Each row is where one point has got to under a steady rotation. How many steps took it there?
The counts run from 0 to 501.
[-15  11  11  -8  26  -8  26  -6  15   9 -11  -1   1   9  -1  11   7   5
 -30  -9   4  -9  28  29 -26  -4 -14 -23 -13  37  12  11 -29   2] => 37
[ 24  -4   8  22  25 -16   2 -19  -1   3 -14  13   3  28   6  -8  18  22
  -8 -37  15 -15  25  23  -8 -17  15 -13   3  22   3  15 -23  -2] => 491
[ -4  31   0  -4  -6  -1  30 -19  22   5  16  17  18  25 -33 -22  -2 -31
  15  20  -2  16   9  -1   3  -9  14 -21 -12   2 -11 -21 -14 -11] => 71
[  9 -23   8 -15  17  21  30 -12  12   4  16  15  -9   9  11 -14  30 -26
   0  16  -5  14  20  13   4  26  25 -13   8  -8   4 -15 -31  22] => 162
[ -3   0   0  26   6 -29  -8 -19  31  -6  10   8  13  27 -15 -33 -33 -21
  14  10  -4   8 -11  12  -8   0   3  -5  -5  32  -9 -15 -31 -12] => 351
[  5   4  14  13  27 -32  23 -16  -2 -10   2 -15  17  19  14   6  17  16
 -16 -15  18 -20  12  -2 -27  -7 -16 -34   2  18   0  14 -29   3] => 482
[ 18  12  23  34   9 -28  23 -30  12   4  33  -3  -3  -4   2  -6   2  -9
 -29  20   1   2 -12   1 -13   9  18   0  14   3  12 -21 -31  18] => 246
[  8   2 -21  17  24 -17  11 -19   5  -2 -11   8 -15  -1 -11  -6 -30   4
   1   3   4  -5  -4  -1 -45  -4 -23 -18   2  -4 -42  18 -27   6] => 114
[-31  20  -2  -1   4   0  30  -1   5  29   1 -18  19  -1 -18  -4  19  -1
  12  13  14   1  27 -19 -13   6   5 -21 -35 -10   6  21 -29 -10] => 302
[ 15 -14   1  30  22 -24   3 -34  13  -6  33 -11   1  32  -6 -14 -23 -16
  25  -4   4   9  -8 -12 -10 -13 -10 -16  -2 -13   2 -17 -23 -14] => 346
[ -5   2  -7   3  27   1   7  -5   1   5 -14  23 -34  18 -14   8   4  11
 -16 -35   4  -3  30  39 -22 -16  18 -22  -6  15   9   4 -24  -3] => 46
[ 10  16  15  20  16 -15  11 -31   1  13  29  13 -12  -1 -16  15 -33 -17
 -23  34   8   2   2 -12 -23 -12  11 -10  -3  16  15 -14 -21  -7] => 242
[-13  15  15  -4  24 -10  25  -9   9   7  -4   9   1  11   0   7  13  14
 -24 -16   6 -17  30  26 -30  -9 -15 -27 -12  36   5   7 -29  -3] => 38
[ 16  12  25  35  13 -25  24 -32   4   4  36   0   1  -2   2   0   1  -5
 -24  24   6  -6  -8  -8 -12  -4  16  -2   6   2  13 -23 -25  11] => 245
[ 10   7  -2  11  24 -28  16  -5  23  -3  -9 -25   7   2  13   9  -2 -20
 -28  10  12  -9   4  12 -12  17 -18 -25  -9  16  19  19 -33  24] => 477
[  8 -23   0   0   3  16 -13 -24  17  16  47  14  19  30 -13 -18  18   1
  25  19  12  -8  14  -6   0   0  -7  -6  -9 -11 -22   5 -27  -5] => 439
[-18  24   8  11  21  11  21 -13  18  21 -20  19  -9  15 -23   6  12 -12
  -2 -17  -6 -17  11  -8  -5 -39   4  -8 -26  -3  14   5 -29 -10] => 404
[ -5   1  -8   4  23  -4  11   2   8  -1 -16  10 -31  14 -15   9   4   7
 -25 -38   5   1  28  42 -16  -5  18 -20   0  14   8   1 -27  -3] => 45
[-26   4   2  18  -6   6  37  11  38  -6   4   5 -13   0 -15 -20   1 -16
  -4  -5 -24 -19 -10  22 -14  -8  14   2 -17   0 -28 -25 -23  -8] => 180
[  9  11   7  28   1  -3  15   4  27  31  23 -24  -5   3 -29  10  18  20
 -33 -14   9  -9  28  23   0  12   6   7 -20 -20   6  16 -17  -8] => 314
[  0   1  -9  -2  21   7  -1  -8 -22  21 -15  14 -19  30  -6  -7  15  -4
  14 -27  -5   3  28  26 -16 -11  32 -23  10  20  16   8 -33  -7] => 497
[ 14   3  16  37  24 -21   4  -9   5   8  -9 -14  12  30   1  17  -7 -11
  -8 -14  14 -21  11 -18   1 -17  11 -14  -3  20  23  13 -26 -29] => 134
[ 35  28 -11  25  -1 -14   1  -1  18   9  28   3   6  40  -8  -7  30 -10
  -6   7  -3   5   8  15  -5   3  37 -19  -7 -17  -1   3  11  10] => 424
[  4 -11   9  25  37 -14  31   0  15  -1 -12 -19   4  -8  27   8  -3 -10
 -17  26  18 -12  13 -20 -20  27  10 -10 -15   5   9  16 -23   9] => 25
[ 14  -1 -19   2  -8   6   2  -2  17   4  23  -1 -11 -11 -18   3 -11 -11
 -23  29   6 -28  -5  28 -21   0 -22 -10  -4   0 -34  18 -41  12] => 104
[ -9 -22 -18   2   5  -9 -13  17   2   1  12  -9  -4  -1   9   0  -6 -21
  -3  30  22 -20   9  14  -7  13  35 -17 -21  35  14   8 -44  -4] => 368
[ -4  17  -4  17   2   0  35   2  27  10 -25   1  21  -9  -8 -16  18 -20
   1  21  20  -7  18 -18   9  15  25  -6 -23 -15 -14  23 -26   3] => 298
[-11  -3   9  20  -3   6  42   9  41  -7   3   5  -7   4  -8 -20   6 -15
  -2  -4 -25 -21  -6  23  -7  -9  16   7 -21   1 -23 -22 -22  -7] => 179
[ 25 -25  -4  40  -7  -5  20  -4  -2  -9  11 -21  -5  -6   2 -13 -24  -7
   8  17   5 -21  -9   3 -13   2  27   8  11   9 -35  -4 -36 -21] => 8
[-23   5   5   3  36  11  36 -13   8  14 -34  29 -12   1  -6  -8  12   9
   4 -14  -3  -4  24  -9 -31  -6   2 -15  -5  -2 -17   7 -29   2] => 395
[-11   9 -24  33   4  -5   5  28  41 -13 -12   8 -17   1 -10  -4  -2 -20
 -13   8 -10 -26 -16   6  -7  -4  29  -2 -33 -12 -22  -1 -11   2] => 188
[-20  17   4   4  12   3  35  -4   9  34   5 -23  15   3 -12   0  24   1
  12  12  12  -5  31 -22 -11   5   1 -19 -36 -15   6  22 -19 -11] => 303
[ 21  -5 -11  22  20   3   0 -12  -4  33   4 -15   2  26 -17  -6   0  23
  23 -19   2   8  35  12 -28   6  -2 -11  -1  -6 -18  32 -15 -23] => 218
[ -2 -37  -3  -2  16   5  10   7   5 -16  20  -9  -8  33  24   0  26  -8
  15 -23  -5 -33   4  15  -8 -15   7 -25  -6   5   6 -10 -32  -5] => 270
[ 17 -36   5  31  -3  11  20  -6  18   3  33 -17   1   3 -11 -12 -15  -2
   8   6  -3 -21   2   9  -7   6   2  17   5  -6 -40  -2 -34 -23] => 450
[ -1   7 -21   3   8  -8 -14  -1   2   8  43  11   9  40 -16 -10  32  -1
  14  17   5  16  14  -7 -20  15  21 -30   4 -22 -19   1  -9   3] => 430
[-11  16   8  10   9   7  34  10  41  19  -5 -14  21   5 -26  15  13  -8
 -29   9   8  -4  35   1   1  20   0  -3 -20  -5 -12  15 -15 -20] => 307
[ 22  -8  -2  48   7  -2   7  -5  13  15  11 -10 -14 -13   9 -18 -22  -5
  -1  22 -10 -35 -14   8 -23  -1  13  20 -14   3 -21   9 -26  -3] => 458
[ 39   1  -2  17  24   1   1 -33  12  13  27   3  -7  34   0   2   2 -31
   9  15 -20  -7  -8 -12 -14 -11 -18 -19  10 -21  -1  -1 -15   8] => 338
